128 stands for zero in the data rows.
Here are some points:
[114 204 137  59 131 137 114 154 144 147 156 128  93]
[138  82 129  68  49 109 148 141  67 151 140  89 191]
[ 94 133 186 191 116 143 198 122 144 125 100 142  99]
[139 163  70 123  64 119  85 145 110 169 115  80 179]
[193 108  62 192 164 122 110 122 142 151 169 174 121]
[ 95 137 120  95  73  90 180 139 102 186  57  86 100]
[ 95 100 181 109 172 125 157 132 154 120  45 145 170]
[100 131 165 161 137 141 138 145 119 159 179 195 114]
[ 75 127 119  93 143 154  59 141 131 173 186 193 103]
[114 132 175 181 178 135 143 114 177 144  44 167 207]
[ 62 101 111  75  90 142 154 159 116  82 126 117  86]
[197  43 220  66 140  81  96  96  89  82 205 101 194]
[101 179 151 135 127 153  99 155 140 146 172 127  84]
[ 86 142  65  91 108 148 214 108 152 106 142 129  80]
[120 147 139 134 128 157 128 169 124 121 146 170  66]
[135 141 105 182 161 127 119 159 126  82 105 144  95]
[105 198 171 144 143 154 162 135 119 152 179 168  99]
[108  77 206 122  91 171 127 127  93  71 157 100  97]
[105  96  84 138  46 124 186 121 129 155 159 127 112]
[149 155  99 142 179  83  33 145 154 169 126  93 109]
[102 142 155 118 226 144 132  97 145 190 155 208 197]
[103 159  45 132  77 166 144  91 178  81 128  98  73]
[139  51 128  70 100 158  97 133 115  59 164  90  63]
[140 214 214 130 182 117 176 110 123 191 164 160 192]
[ 60 128 196 120 160 116 104 151 147  26  97 110 167]
[109 133 181 182 121 179 136 140 135 115 104 184  98]
[100 136 141 199 149 155 151 156 191 145 120 114 116]
[ 92 166 184 151 121 170 120 154 118 122 131 188  98]
[ 99 126 176 146 182 115  93 157 120  65 117 121  55]
[220 104  84 153 159 122 104 139  98 153 172 171 156]
[119  55 104  63  96 153  93 107  74  48 170 143 119]
[156 137 161 114 190 134 198 118 169 164  53 194 204]
[119 122 125 183 183 118 141 141 225 139  71 132 138]
[102 124 196 193 183 105 135 120 149  32 122 107 107]
[122 135  71 124 100 157 219 135 111  60 163 124 144]
[133 123 124 204 137 126 103 153 124  74 101 142 100]
[141 113 179  46  69 121 153 141  70 144 135  76 143]
[107 100 189 128 105 175 105 132  91  89 137 131  83]
[112 223 173  82 150 139 190 148 136 129 165  88 124]
[123 173  80 129 164  97 111 158 160 144 127 127  63]
[ 96 166 167 119 170 177 165 118 121  70 163  74 149]
[203 128  84 174 168 130 126 136 109 161 175 189 139]
[101 178 175 137 174 146 138 160 161 169  48 144 111]
[117  99 157 115 120 148 143 127 144 116 135 132  67]
[125 206 133 124 175 152 149 154 126 152 156 139  93]
[133 111 108 120 149 130 228 142 151 142  64 161 155]
[150  91 106  79  64 107  82 127  74 151 124  73 162]
[101 199 149 116 145 160  89 169 144 155 172 137  64]
[135 117 119 150 173 107  39 155 137  37 122 119  69]
[145 150  60  20 102  60 166  18  93 139 127  53 192]
[113 118 123 170 118 160 128 161 151 151 114 154  85]
[ 83 115 134  88 134 150  86 135 128 154 179 173 108]
[174 120  93 232 171 125 179 123 127 124 158 171 179]
[106 235 140 103 151 155 178 142 132 123 198  95 113]
[ 67 129 181 135 148 114  95 150 139  50  97 118 156]
[115 175  64 127 147 150 182 141 127 164 150 170 145]
[130  72 130  54  68 106 127 141  70 133 128  80 188]
[102 206 156 120 146 143 180 140 110 180 197 155 117]
[128  30 179 117  93 142 180  99 114  62 160  76 114]
[155 151  49  50  90  60  57  47  83 125 124  60 162]
[123 132 185 142 149 134 143 114 173 157  75 173 171]
[180 127 114 127 181 127  99 120 148 157 162 211 220]
[182  71 182 233 138 129 147 120 157 102 196 102 128]
[131 152 146 115 123 169  82 140 115 100  71 178 105]
[133 156 137 107 107 175  59 142 105  87  72 178  86]
[102 135   8  83  74  88 118 102 124 184  80  83 130]
[147 141  57  77  53 104  23 138 110 147 113  88 230]
[121 165 128 128  49  69  65  19  86  91 146  34 113]
[122  54 184  83 155 176  87 143 171  82 146 182 107]
[145 250 168 102 165 138 173 127 130 187 180 146 139]
[106 126  48 165 127 148 130 146 142 123  84 150  74]
[ 98 161  61 170 163 138  91 169 117  94 137 177 129]
[ 91  86 192 146  83 157 147 111 114 102 172 105 131]
[151 166 142  69 124 175  68 124 144  71 134 153 111]
[146  76 140  47  52 105 140 146  52 147 135  78 209]
[128 132  94  77  71 119  40 136  81 144  98  91 184]
[128 146 185 169 115 165 133 100 169  69 153 105  75]
[104 118 116 145 162 133 119 145 136 180 177 205 171]
[ 91 202 174 129 151 131 204 136 126 159 186 144 118]
[ 71 118 109 188  46 115 134 144 130 154 141 101 124]
[108  79  77 132  88 167 162  91  87  44 171 100 167]
Here are 40 more points, each followed by its number:
[137  54 144 131  94 151 152 130  93  49 161  81  86] 0
[143 114 139 161 184 151 168 151 193 127  61 120 114] 1
[172 146  69 114 144 187 113 135 129 107 139 147 105] 2
[121 125  98 122  97 160 205 133 111  63 161 117 135] 3
[134  95 162 187  68 129  84 141 126 153 157 126 129] 4
[105 126  17  90  92  95 110 108 135 173  73 101 142] 5
[133 113 204 142 115 151 232 103 130  72 149 142 126] 6
[122 140  79 148 139  91  67 109  91 108  57 128 118] 7
[ 90 121  75 121 150 119  91 143 113  84  88 115  88] 8
[ 60  76 139 135 146  80 106 153 107  59 113  92  89] 9
[ 82 153  76 106 132 169  99 157 137 123 151 166  91] 10
[122 208 177 143 182 117 167 124 117 189 155 186 207] 11
[146 168  72 123 207  87 135 199 191 148 163  99  91] 12
[228 113  65 179 174 127 117 138 107 163 175 192 149] 13
[ 92 158 171 124 106 186  62 132 123 114  74 169 102] 14
[132 121 108 121 185 140 156 115 151 148  80 194 173] 15
[128 124  63  73  68  95  49 121  76 156 105  73 209] 16
[163  66 197  18  71 100 129 136  75 113 159  80 193] 17
[207 157 141 244 159 113  65 122  88 123 148 133 139] 18
[ 98  92  97 170 105 140 169 140 102  93 108 132  94] 19
[108 141 196 152  93 164 117  74 173  75 152  89 100] 20
[108 106 145 179 163 137 152 124 213 131  70 133 141] 21
[197  26 151  96 164  87  85  98 101  69 218 114 219] 22
[142  60 134  88 118 155 110 130 134  76 142  98  75] 23
[105 223 174 120 155 150 193 129 131 147 181 110 101] 24
[108  67 123  95 100 149 178 112 123  68 161 101  90] 25
[ 96  77 105  89  82 143 164 126 115  94 155  89  81] 26
[144 135 189 121 181 121 191 116 166 182  62 198 196] 27
[159 156 132 115 133 130  82 148  98  67  65 184  68] 28
[116 127 255 153 148 128 110 126 167 142  77 120 117] 29
[146  79   0 122 127 143  75  90 138 116 131 133  90] 30
[136 127 154 190 121  83  98 122 102 225 116 138  66] 31
[155 187  13  96 142  88  87  89  79 127 165 126 141] 32
[143 134  77 111 112 185  56 130 141 112  81 140  54] 33
[132 130 251 163 159 101 121 137 131  85 121 130 109] 34
[198  56 156  29 117  83 109 121  72 107 197  99 233] 35
[ 91  90 136  74  59 159  61 150 119 139 126 118 163] 36
[ 88 161 170 104 178 144 202 115 157 145  81 141 151] 37
[ 69 110  92 171  43 119 161 131 136 142 157 101 102] 38
[103  53  59 134 101 103 139  92 116 128 113  84 120] 39
Which three of these numbered points are nearest to each point below, looking only along the 2 directions in which the first points spread most? Their numbers follow each, nearest first.
[114 133 189 177 124 178 143 138 133 122 116 182 101] > 29 1 21
[124 126 188 165 141 143 101 121 111 187 181 196  84] > 21 1 24
[205  43 163  11 137  77 118  94 111  88 212  80 193] > 17 35 22
[205 157  49 219 158 137 116 142 128 147  98  78 181] > 13 15 31
[148  87 184 168  76 156 167 125  90 131 145 128 101] > 19 33 28
[ 99 113  92 159  57 116 159 132 128 165 156 129 103] > 7 2 38
[142  31 179 130 106 138 171  93 116  66 169  87 123] > 23 0 25
[104  91 177 142 101 178 110 134  81  84 150 123  79] > 9 20 23
[133 144 165 182 113 157 174 122 146 160 105 136  88] > 21 1 18
[116 141 186 129  99 141 123  52 163  74 159  70 117] > 25 9 23
[145 236 197 113 184 116 174 129 128 198 165 139 167] > 11 27 15
[140 123 224 110 171 103 138 151 136  58 131 146 179] > 14 28 6
[143  78  55 196 133 118 126 151 139  94 123 127 102] > 33 4 19
[ 59 135  86  58  44 108 119 113 123 194  83 101 158] > 5 32 16
[197 166  90 149 161 107  49  98  78 130 150 148 194] > 32 5 13
[136 126  48  50  97  26 118  51  93 162 104  39 205] > 16 35 5
[215 170  71 149 158 105   9  98  63 121 151 139 191] > 32 5 7
[147 160  87 117 133  94  17 120  79  64  62 129 101] > 38 30 36
[188  72 219 189 141 131 134 107 126 123 157 128 102] > 6 14 28
[130 121 197 171  78 108 244 109 136 112 130  92 159] > 4 33 10
[104 108  27 163  95  99  96 119 122 147 116 101  85] > 30 7 38
[103 110 169 105  60 117 200 114 146 143 178 109  57] > 8 33 3
[124 101 200 158 118  83 120 131 110 194 113 137  86] > 10 2 18
[105 130  31  79  60 117  75 131 133 182  75  92 120] > 5 32 35
Now 40 new points, numbered from 0 again:
[ 66 117 103 191  49 115 139 156 128 153 139 100 139] 0
[188 118  90  36 182 128 205 130 117 132 184 187 140] 1
[116 120  47  60  61  65  93  97 100 177 105  56 198] 2
[113 226 195 111 157 150 124 156 155 141 173 126  79] 3
[ 85 127 113 104 126 190 176 142 131 139 144 180  95] 4
[186 149 132 211 109 152 191 111 133 137  91 164  95] 5
[109 119  90  98  71 104  82 137 114 183 111 100 193] 6
[127  54  84  87  86 131 142 108 124  96 145  72  81] 7
[125 165  86 128 177  78 118 164 164 131 131 118  79] 8
[ 85 114  97 136 163  87 113 197 102 134 113  96  75] 9
[107 117  49 168 144 149 208 123 120 112 142 154 127] 10
[103 121 115 210  81 113 144 144 110 155 120  81  99] 11
[ 87 165 175 157 127 168 121 155 117 127 134 184 103] 12
[103  63  66 143 106 128 142 115 134 128 110  93  98] 13
[173  78 171 209 145 112 219 115 172 105 180  96 180] 14
[124 190 173 149 159 118 146 129 114 184 152 174 182] 15
[123 171  81 143 131  96  73 122  82  95  86 124 112] 16
[120 186  76 125 174  86 116 166 165 153 141 117  62] 17
[ 69 145 201 153 145 145 174 135 149 176 117 178 152] 18
[ 98 114 163 126 153 167  77 152 133 158 169 177 175] 19
[133 154 104 160 176 105  45 169 165 165 121 113  96] 20
[134  76  39 190 150 115 115 159 146  88 113 127  97] 21
[106 132  30 101  86 104 123 107 128 156  89  93 120] 22
[107 148  80 138 127 136 184 114 164 175  76 155 147] 23
[163 141 233 143 135 132 142 156 128  88  99 184  96] 24
[155  93  97 210 178 139 138 168 182 121 169 159 109] 25
[121 135  90  84  24  92 117 123 108 164 105  55 176] 26
[137  78  10 114 122 145  92  97 132 109 135 125  88] 27
[128 159 173 126 115 162 202 143 141 149 110 152 114] 28
[142 163   3  92  82  55  82  58  95 164 115  73 127] 29
[105 114 150 203  56 107  96 140 122 156 152 107  71] 30
[ 83 157 183  90 179 135 206 115 168 160  59 148 157] 31
[148 109 100 176 177 123 162 183 186 137 167 160  82] 32
[108 124 156 178  67 119 108 141 125 150 146 119  70] 33
[178 122 180 180  97  94  70 158  94 179 173 193 125] 34
[136  38  28  67 105 125 135  72 123  92 150  92  89] 35
[100  48 165  91  74 143  78 115 101  66 150  52 111] 36
[104  87 194 119  89 166 138 123 115  90 131  94  95] 37
[136 131 186 203 170 116 134 156 152  48 113 133 150] 38
[141 100 103 107 155 122 238 145 160 140  54 154 156] 39
Which three of these numbered points are nearest to each point below, looking only along the 2 directions in which the first points spread most? Their numbers follow each, nearest first.
[125 211 186  81 137 135 134 167 131 148 161 115 111] > 8 10 20
[143 162   0  99 106  51 119  52  92 128 128  71 171] > 29 2 26
[155 104  95 130  43 110  65 150  63 149 100  58 205] > 26 6 29
[171  18 156  83 164 109  88  58 112  49 216 131 158] > 7 37 13
[116 129 191 174 182 137 143 112 176 140  39 164 209] > 18 31 5
[157 128 181 228 124 138 109 110 125 142  99 144  95] > 12 25 24
[173 130 134 127 131 104 106 137  77  58  83 144 100] > 30 33 21
[137  43  75  87  96 129 161  95 127  77 151  63  63] > 7 36 35
[119 135 163 189  64 135  92 150 131 164 155 118 128] > 9 11 21
[137 125 176  60 116 164 154 159 133 104  98 174 141] > 9 21 11
[ 85 120 214 123 150 163 152 140 144 123 110 156 162] > 12 14 4
[ 92 188 166 149 140 152 172 132 121 144 166 181 102] > 32 18 3
[131 213 143  93 146 152 131 171 147 144 135 133  77] > 28 20 19
[ 99 107 105 174 108 145 174 148  95  84 110 143  92] > 33 21 30
[177  40 189 114 157 105 173  87 142 184  35 116 117] > 11 9 0
[173 163   0 132 151  88  55  65  91 113 150 120 198] > 6 22 29
[120 174  51 133 178  74 113 165 168 154 135 115  53] > 17 39 20
[158 132 113  99  29 119  51 166  66 170 112  88 166] > 26 6 22
[146 109  87  95 149 108 217 126 147 141  67 136 164] > 1 39 23
[187 123  78  66 179 128 177 131 116 133 173 171 144] > 1 39 23
[147 249 173  93 171 131 174 117 134 196 181 139 142] > 15 23 31
[187 170  42 113 125  51  32  28  65 125 138  87 186] > 29 26 2
[124 120 170 184 179 151 201 122 195 126  73 117 109] > 25 12 32
[ 97  99  68 113  48 148  43 164 117 155 122 106 161] > 27 22 35
